Turns in one plane each, and the order they were made in; the first pair answered
turn pud:
[-20  20 -15  11  -1 -30  -1   9 -12  17  17 -10   4  -9  22  15 -19 -10
   0  10 -17  -3 -11  18   1   8]  ->  [-30   5   8   0  -4 -26   7   7 -18  12   3  19 -11  -3  21   1 -11  -2
   1  20 -27  -2   0   3  13   6]
[ 30  40  31  18   1  17  18 -18  19 -27 -37  62  -2 -12  15 -14  13  14
 -11  44  22  33  17 -22  13   9]  ->  [ 52  57  17  22   3  26  14 -20  20 -31 -23  33  11 -19   3  -2  13   8
  -8  31  46  35   7 -16   0   1]
[  3  25  42   8  17  24 -19   6 -46  -3  26  16   1  20  22  -8  10  17
 -24 -24  19  26  -5   6 -15 -28]  ->  [  5  29  27  19  17  18 -23   1 -43  -2  35   4  12  22  26  -2   5   9
 -27 -23  25  27 -14  15 -18 -24]
turn dok:
[ 33   8  -2 -31 -22 -14  40 -40  20  -3 -27 -29  -6  22 -21   9 -23 -24
   3   2  -1  10  -2 -13  12  -8]  ->  [-15 -14  28  12  14   6  28   9   0  -7 -16  39   5  -6  38 -32 -16  -5
 -10  16 -22   5  10 -19  18  35]
[ -6   0  -1  11  16 -12 -26  38  -2 -20  -4  15   8 -25  -6 -21   4   1
  -5   8   5 -16  10 -12  -5  25]  ->  [ 22  16 -23  -8  -3 -22 -19  11  13 -16  -8 -28   8 -15 -35   4   1 -11
   2  -3  21 -15   0  -5 -17   1]
[ -1   5 -46  18 -41  -6   5   0  -6   2 -17 -17  -1   4  16   9  -5  -9
   5  -8 -24 -13  -6  19 -26  10]  ->  [ -6  -9 -15  -6 -42  -3  16  -5 -10   2 -44   6 -28   9   4   2   6  -1
   9  -3 -35 -15   8  -1 -11   5]
[ -2  10  -3  11   3  31 -15 -15  15   5  -7  30  -6  37  16   6 -22   1
  14  35  -8 -37  32 -24  30 -24]  ->  [ -1  15 -28  31   2  32 -24  -9  19   4  17  14  16  32  26  10 -26  -7
  11  34  -1 -37  22  -5  16 -14]
turn gabot:
[-23  -3 -25  26  -9 -24  -2   7  10   8  15 -16   7   7  30  10 -11 -16
 -13  19 -19  -4  -9  32   2   9]  ->  [ 16  11 -19   2 -18 -19   9 -17  11  -1   2 -45  -5  11 -15  29   5 -17
   2   2   7   0 -10  24  -6 -22]
[ 11   8 -12  22   9  29 -14  25  -7 -28  35 -18  27 -17   3   6  12   2
   5 -10  14   0  -2  -8 -20  12]  ->  [-13  -4 -31  28  -4   7 -16  20   0 -13  36 -18  35  -6  31   5  -3  -6
   0   7 -10   2  -7   9  -9  21]
[-27 -16 -29  16  43 -15 -21  -4   3  47  39  14  33  26  63  -8  -2  -5
   2  38 -67 -36 -25   1  -5   6]  ->  [ 16  -1 -36 -31  14 -28  -9 -53  20  51  18 -42  17  49  -1  31   9 -17
  16  17 -46 -32 -31  -4  -6 -36]
turn guto:
[ 45 -12  26 -20  -5  29   0 -26 -11  -7   5   6   8 -13 -14  19  34 -28
  22 -11  25 -19  10 -31 -11 -45]  ->  [ 25 -29  42 -24  -7  22   3 -23 -14  -3 -12  32  -2  -7   0   3  33 -20
  19  -1   3 -20  21 -36   7 -37]
[ 18   5  35 -27   6  39  41 -23 -24   5 -43  20 -17   4 -25  23   5  -1
  15  10  -2  -5  27 -59  -3 -42]  ->  [-10 -16  31 -30  -4  14  44 -30 -18  20 -52  34 -18  20  -2  15  -7  -4
   9  29 -29  -4  30 -47  15 -36]
[-19  24  18 -31 -54 -12  27   6  41   8   7 -28  13   8 -23  -9   1 -34
 -21  11  14  -1  10  50  12   8]  ->  [ -3  36  24 -33 -49   2  28   8  36   1  14 -34  10  -3 -34  -4   6 -32
 -18  -2  25   2  12  42   3   3]
[ -6 -13  -7 -16 -18 -19  16 -16   3   9 -16  -7 -13  26  -6  -1  -9  -5
   2  11 -12   3  -1   5  10 -17]  ->  [  4  -1 -16 -14 -20 -18  15 -17   6   7  -8 -22  -8  23 -16  10  -8 -10
   4   2  -2   6  -6  10   4 -15]
turn botiz:
[-38 -32   6  10  -2  -9  -1  10   2  11 -19  38  -3  11  26 -24 -13   3
  -5  34 -40  -6   8   5  20  22]  ->  [-19 -15 -40  25  -9 -24 -15  -4  15  15  10 -18  27  11  25   3 -29 -18
 -13  24 -23  -2 -17  37   1  19]
[-23 -18  11  14  11   4  -8  23  -2  -7   1  24  -5   1  31 -16   0   8
 -15  11 -15  -9   8  -5   0  16]  ->  [-15  -8 -20  27   5  -9 -15  18   8  -2  16  -7   8   3  34  -1 -12  -3
 -22  12 -11 -10  -6  15  -9  12]
[-36   5  40 -11 -14   6   8  -4   6  12   0   8 -40  16 -13  10  14  28
  -8 -23 -12  -2 -11  -9  24 -29]  ->  [-51   0  29  -1 -16  -9   4   0   9  16  11  13 -31  18  12   7   1  23
 -13  -9 -30   1 -17   4  28 -20]
[  4  -8 -10 -13   0  -6   7 -12  21   4 -22  -1 -16  26 -20  17  -1   1
  14  12  -6  -3   3  -3  -3  -4]  ->  [ -1 -13  -4 -15   1  -9   7 -13  21   7 -24   4 -14  26 -17  13   0   1
  13  18 -10  -2   2  -5  -2  -2]
Now pairs of rows:
Each pair is 2 to 3 turns apart.
[-10   7 -53  14 -29 -30  -6 -20  18  17  34 -40  28  19   5  29 -12 -28
  15  12  -7  16 -18  46  -5  11]  ->  [-40  -6  14  44  19  27  -9  33 -19  -3  31  49  17 -21  34 -21   9   5
  15   7  -4   8  10   6  -4  47]  dok, pud, dok
[ 12   9 -32   1 -19 -15 -25  25   9  10  12 -27   3 -17   2  -6 -12 -17
   3 -13  13  -8   6  29 -21  13]  ->  [ 24   6  14 -30 -13   5  -9  21  -3   2 -23   0 -30 -20 -25 -15   8  -1
  16 -22  18 -12  24  -8 -16  -2]  guto, dok
[-14  16 -53  32  48  34 -46  -2  11 -16  43  -1  29  -1  20 -21  14  13
  -7 -11  -5  13   1   1  -2 -11]  ->  [-37  -7 -17  17  47  32 -33  -2   4 -14  15  39   7   2  30 -40  17  28
  -7   5 -26  10  14 -17  20   0]  pud, pud
[-31 -32 -16  30  19  58   5  -4  24  37  16   3  -1 -26  31  -8 -32  -5
   8   1 -16  20  13  36  11  32]  ->  [-40 -45   0  -1   2  42  20 -25  31  44 -14  12 -28 -10  17  -9 -34  -4
  12  12 -29  20  20  25  29  17]  dok, pud, dok
[-20 -20  16 -31 -19 -35  10 -46   7   7 -53  15 -30  16 -16  -6  -5   3
   2  23 -27  -6   4  -3  31 -18]  ->  [-50 -29   2  13  -2 -29 -11 -12   2  10 -20  35  -4   1  33 -27 -11   5
 -10  32 -38  -7   1  15  25  13]  guto, dok
[ -2  25   4  19  55  34 -22  37   6 -28   1  24  -2 -21  17  11   8  40
  -2  13  51  16   6 -10 -16  31]  ->  [ -7  20  15  13  54  33 -19  39   4 -30  -5  37  -8 -18  16   7   9  43
  -1  13  49  14  14 -15 -11  31]  guto, pud
[-18   2 -39  23  -4 -24   0  -7   8   6  14   4  -6  19  -1  22 -25   4
  -1  12 -10   8 -17  24 -16  15]  ->  [-32  -9 -19  23   5 -19  -1   5   4   4   3  35 -13  13   7   5 -23  15
  -3  20 -21   5  -6  12 -10  25]  dok, dok
[ 22 -13  36 -41   5  62  -7 -13 -11  -4 -51  62 -31  25 -31  14   8  34
  29  17  -4   8  16 -85  18 -28]  ->  [-34 -41 -41 -10 -29 -13 -19 -28  20  33 -29  42   3  57  43  17 -37   1
   7  64 -62  11  -6 -18  40  -8]  guto, botiz
[-31 -31 -33  56 -13   7 -16  17 -25 -27  47  -9  32 -34  48 -25 -14  -2
 -22 -31  -8 -12   7  15  50  20]  ->  [ -9 -20 -67  28 -42 -13  -9 -22  -2 -18  37 -57  30  -9  17   1 -24 -22
 -19 -30  -4  -9  -5  27  46  -8]  guto, gabot
[-27   0  32  12  23  34 -26  23  -3 -49 -18  24 -13 -17 -16 -43  23  25
  -3   2  16  36  10 -15 -18   9]  ->  [-41  -8  30  16  19  26 -22  22  -5 -44 -21  33 -11 -10  -7 -51  17  25
  -7  12   2  31  12 -11 -10  17]  dok, dok, gabot
[ -7   4 -42  41  20 -29 -13  -4   8   7  20  -5  38   6  48   6 -19 -28
  -7  17  11  18 -21  43 -21  11]  ->  [ 44  30   2  17  43  27  -5   5 -11 -19  12  -4  15 -19 -13  12  16 -13
  13 -23  62  17 -11  -2 -40 -10]  guto, botiz
[ -7  -2  -1  23  16  18  -7  30 -14 -10  24  18   5 -13  12 -11   0   0
 -15  -2   0  -3   3   1 -12  16]  ->  [ 21  10  16  -4  11  25   3  16 -11 -14   6   2 -11 -11 -25   2   8   5
  -2 -17  18  -3   5 -17 -20  -6]  dok, dok, pud
[-17 -14 -43   3   5 -26  20   2  12  10  14 -29  -5  22  11   8 -10  -8
   3 -17  28 -26 -17  30  14   3]  ->  [ -5 -18   1 -27   8  -7  38  -4  -1   1 -21  -7 -35  22 -15  -3  10   7
  16 -23  31 -27   1  -8  22 -12]  dok, pud
[-26   6 -13  10 -16  26 -20  16  16 -12  38  -5  14 -19  69  -8 -16 -26
 -12  -9 -10   1 -39  40 -31  14]  ->  [-38 -20  42 -52 -30  17  10  -9  14  -6 -30  29 -42   5  35 -20  -2  -9
   0   6 -35   1 -12  -2   5 -10]  pud, dok, dok
[ 17  -1 -28 -40 -30 -51  24 -36  27  21 -24 -36  15  49 -50  12 -18 -10
  -6   5  -7   0 -12  14  -7 -35]  ->  [ -2 -22  13 -51 -26 -44  33 -33  19  18 -50   7  -7  52 -47  -9  -7   6
  -3  12 -25  -4   5  -8  14 -32]  dok, dok, dok
[  6  -7 -32 -30 -17 -40  14 -34  30  30   3 -18  -4  13  -2  -2 -18  -8
  -7  11   0 -11  -6  12   2 -24]  ->  [ 33  10  17 -26  19  23  10  -2   2   3   7   8 -13 -25 -25 -13  13  13
   8 -15  40 -14  11 -26 -17 -19]  botiz, gabot
[-15   0 -47  48  17  20  -2   4 -14  38   3  23  -9  15  45   2   6 -34
 -12  36 -40  11  37   8   7  53]  ->  [ 50  33 -59   1   4  30  13 -33  -3  32  -8 -38 -21  26 -29  42  17 -43
   8   4  -3  16  28  -4  -9   7]  dok, guto
[-34 -26  -5  -3 -20 -40  16 -13  11  32 -12  10  -7  25  20  -2 -12  -2
  -1  26 -30   6  -7   3  24   0]  ->  [ -5   6 -42  16 -14 -28  -2  -9  13  20  25 -36  23   9  13  19 -17 -18
  -4   5   4   9 -29  26  -8  -1]  dok, guto
[  0  -1   5   2   0   4  10  11   3 -28 -19 -12 -35  -6 -53  16  -5  34
  -5  29  11  -1 -24 -33   2   0]  ->  [ -2  -3 -10  -2 -14 -14  10   1  11 -21 -16 -25 -34   5 -51  24 -12  29
  -9  34   3   0 -29 -18   3  -5]  botiz, dok, dok
